In the data rows, 50 means zero.
Here are some numbered points:
array([51., 44., 55., 54., 63., 37., 49., 43., 57., 54., 50., 50., 35.,
       60., 53., 52., 47., 54., 39., 57., 52., 66., 51., 42., 65., 62.,
       57., 40., 54., 63., 66., 51., 60., 60., 57., 56.]) 0
array([55., 51., 57., 41., 57., 53., 55., 68., 42., 47., 54., 57., 56.,
       54., 53., 53., 58., 58., 35., 42., 53., 40., 53., 43., 48., 38.,
       48., 63., 48., 42., 57., 62., 50., 31., 43., 61.]) 1
array([68., 50., 55., 54., 53., 33., 44., 48., 61., 57., 64., 54., 32.,
       50., 56., 62., 19., 43., 42., 35., 45., 72., 52., 40., 52., 53.,
       51., 47., 48., 66., 82., 59., 62., 40., 39., 70.]) 2
array([49., 54., 44., 22., 60., 45., 69., 41., 58., 37., 41., 48., 61.,
       41., 51., 51., 56., 38., 41., 39., 53., 28., 48., 39., 48., 47.,
       50., 69., 60., 29., 51., 78., 60., 44., 40., 60.]) 3
array([36., 49., 58., 59., 38., 57., 40., 50., 45., 60., 52., 62., 44.,
       66., 46., 48., 73., 71., 62., 61., 56., 71., 54., 57., 47., 65.,
       48., 37., 63., 50., 31., 32., 51., 63., 60., 20.]) 4
array([79., 45., 50., 78., 60., 29., 33., 77., 74., 52., 88., 55., 60.,
       54., 68., 47., 25., 44., 60., 57., 61., 86., 47., 48., 39., 18.,
       44., 47., 23., 71., 91., 45., 42., 45., 58., 65.]) 5
array([64., 47., 49., 69., 60., 36., 27., 57., 50., 57., 64., 66., 50.,
       78., 51., 52., 55., 62., 55., 46., 66., 75., 50., 53., 43., 26.,
       42., 42., 39., 58., 70., 44., 49., 29., 62., 56.]) 6
array([36., 47., 60., 47., 43., 62., 46., 34., 29., 58., 54., 46., 46.,
       58., 45., 63., 73., 84., 47., 36., 66., 52., 55., 50., 34., 68.,
       45., 38., 54., 43., 21., 14., 54., 59., 57., 34.]) 7
array([38., 53., 36., 25., 57., 53., 77., 52., 49., 38., 37., 56., 51.,
       41., 52., 49., 51., 41., 42., 45., 40., 30., 33., 58., 56., 66.,
       57., 63., 40., 38., 51., 66., 43., 54., 38., 48.]) 8
array([56., 38., 47., 57., 60., 33., 38., 63., 50., 43., 65., 47., 50.,
       49., 49., 51., 45., 46., 41., 47., 60., 53., 52., 60., 48., 40.,
       47., 45., 52., 51., 46., 39., 42., 48., 47., 67.]) 9
array([42., 54., 45., 31., 51., 57., 58., 53., 47., 41., 37., 52., 55.,
       40., 52., 51., 46., 48., 46., 47., 51., 31., 47., 43., 48., 45.,
       38., 55., 50., 42., 30., 73., 49., 62., 47., 51.]) 10
array([52., 44., 59., 70., 48., 38., 37., 49., 41., 49., 48., 55., 54.,
       52., 46., 45., 42., 45., 50., 43., 51., 42., 56., 50., 45., 41.,
       41., 46., 60., 51., 56., 33., 43., 58., 47., 48.]) 11
array([56., 41., 64., 61., 57., 28., 45., 41., 56., 59., 56., 50., 36.,
       58., 40., 46., 50., 59., 49., 51., 55., 60., 48., 44., 41., 45.,
       48., 48., 45., 53., 56., 43., 53., 56., 45., 57.]) 12
array([22., 54., 45., 44., 31., 70., 57., 36., 28., 45., 26., 55., 49.,
       49., 28., 52., 69., 70., 51., 52., 46., 20., 39., 56., 54., 86.,
       62., 25., 69., 36., 16., 42., 49., 74., 53., 26.]) 13
array([39., 40., 74., 53., 49., 61., 45., 37., 37., 54., 43., 58., 39.,
       75., 49., 57., 69., 68., 38., 50., 50., 59., 54., 44., 45., 46.,
       57., 43., 48., 46., 39., 38., 46., 45., 66., 46.]) 14
Which five points above are nearest to each new point, looking only along the 4 directions in which the numbered points spread most? Their numbers follow each, smallest number first.
array([49., 57., 55., 61., 38., 52., 41., 67., 53., 58., 53., 44., 45.,
       50., 47., 52., 49., 40., 53., 48., 54., 52., 54., 63., 57., 53.,
       56., 55., 37., 44., 32., 38., 49., 54., 48., 45.]) -> 0 9 10 11 12
array([50., 51., 43., 57., 45., 52., 53., 53., 60., 35., 48., 39., 42.,
       45., 52., 51., 58., 45., 53., 53., 47., 50., 49., 60., 47., 43.,
       43., 44., 56., 43., 39., 61., 59., 46., 43., 60.]) -> 1 9 10 11 12
array([44., 44., 76., 70., 53., 33., 32., 44., 48., 60., 80., 71., 47.,
       77., 66., 65., 58., 78., 42., 51., 58., 98., 65., 57., 49., 52.,
       53., 43., 52., 62., 72., 39., 44., 37., 72., 64.]) -> 0 6 9 12 14
array([39., 65., 54., 43., 45., 54., 49., 55., 42., 43., 44., 59., 66.,
       52., 57., 56., 57., 60., 58., 58., 54., 42., 48., 64., 50., 55.,
       50., 51., 45., 45., 25., 37., 48., 39., 58., 43.]) -> 1 9 10 11 14
array([48., 57., 58., 60., 49., 58., 53., 78., 56., 45., 63., 44., 56.,
       47., 51., 44., 56., 56., 45., 48., 60., 44., 50., 64., 48., 33.,
       50., 50., 45., 52., 48., 55., 49., 45., 52., 57.]) -> 1 9 10 11 12
array([48., 38., 53., 62., 52., 53., 38., 40., 44., 53., 58., 65., 45.,
       71., 57., 51., 54., 53., 49., 45., 53., 53., 53., 48., 44., 56.,
       46., 48., 41., 52., 69., 43., 52., 54., 64., 56.]) -> 0 9 11 12 14
array([74., 42., 42., 52., 47., 25., 50., 60., 44., 45., 46., 30., 45.,
       31., 59., 39., 42., 24., 47., 53., 49., 45., 49., 35., 68., 48.,
       40., 49., 47., 66., 74., 54., 62., 62., 39., 47.]) -> 0 2 9 11 12
array([57., 34., 56., 43., 54., 40., 61., 71., 57., 50., 44., 44., 51.,
       40., 58., 48., 38., 27., 38., 49., 32., 35., 50., 28., 47., 53.,
       49., 47., 46., 49., 67., 79., 67., 45., 44., 56.]) -> 1 3 8 9 10
array([64., 49., 51., 61., 55., 48., 40., 55., 45., 42., 47., 44., 36.,
       39., 64., 57., 37., 38., 70., 53., 53., 53., 52., 36., 47., 45.,
       53., 58., 40., 70., 69., 59., 55., 57., 48., 56.]) -> 0 2 9 11 12
array([48., 47., 47., 36., 47., 52., 55., 41., 43., 34., 45., 44., 45.,
       53., 48., 49., 39., 51., 47., 41., 42., 37., 51., 60., 50., 52.,
       54., 47., 46., 56., 50., 57., 56., 55., 39., 49.]) -> 1 8 9 10 11
array([53., 37., 59., 54., 57., 55., 57., 53., 41., 38., 45., 54., 54.,
       49., 51., 48., 54., 40., 44., 37., 32., 48., 44., 43., 52., 48.,
       58., 56., 48., 48., 53., 75., 64., 47., 51., 61.]) -> 1 3 8 9 10
array([69., 53., 54., 52., 43., 46., 38., 44., 50., 33., 34., 40., 42.,
       46., 47., 44., 31., 20., 59., 44., 48., 55., 41., 41., 61., 53.,
       55., 55., 46., 60., 47., 51., 63., 60., 32., 53.]) -> 0 9 10 11 12
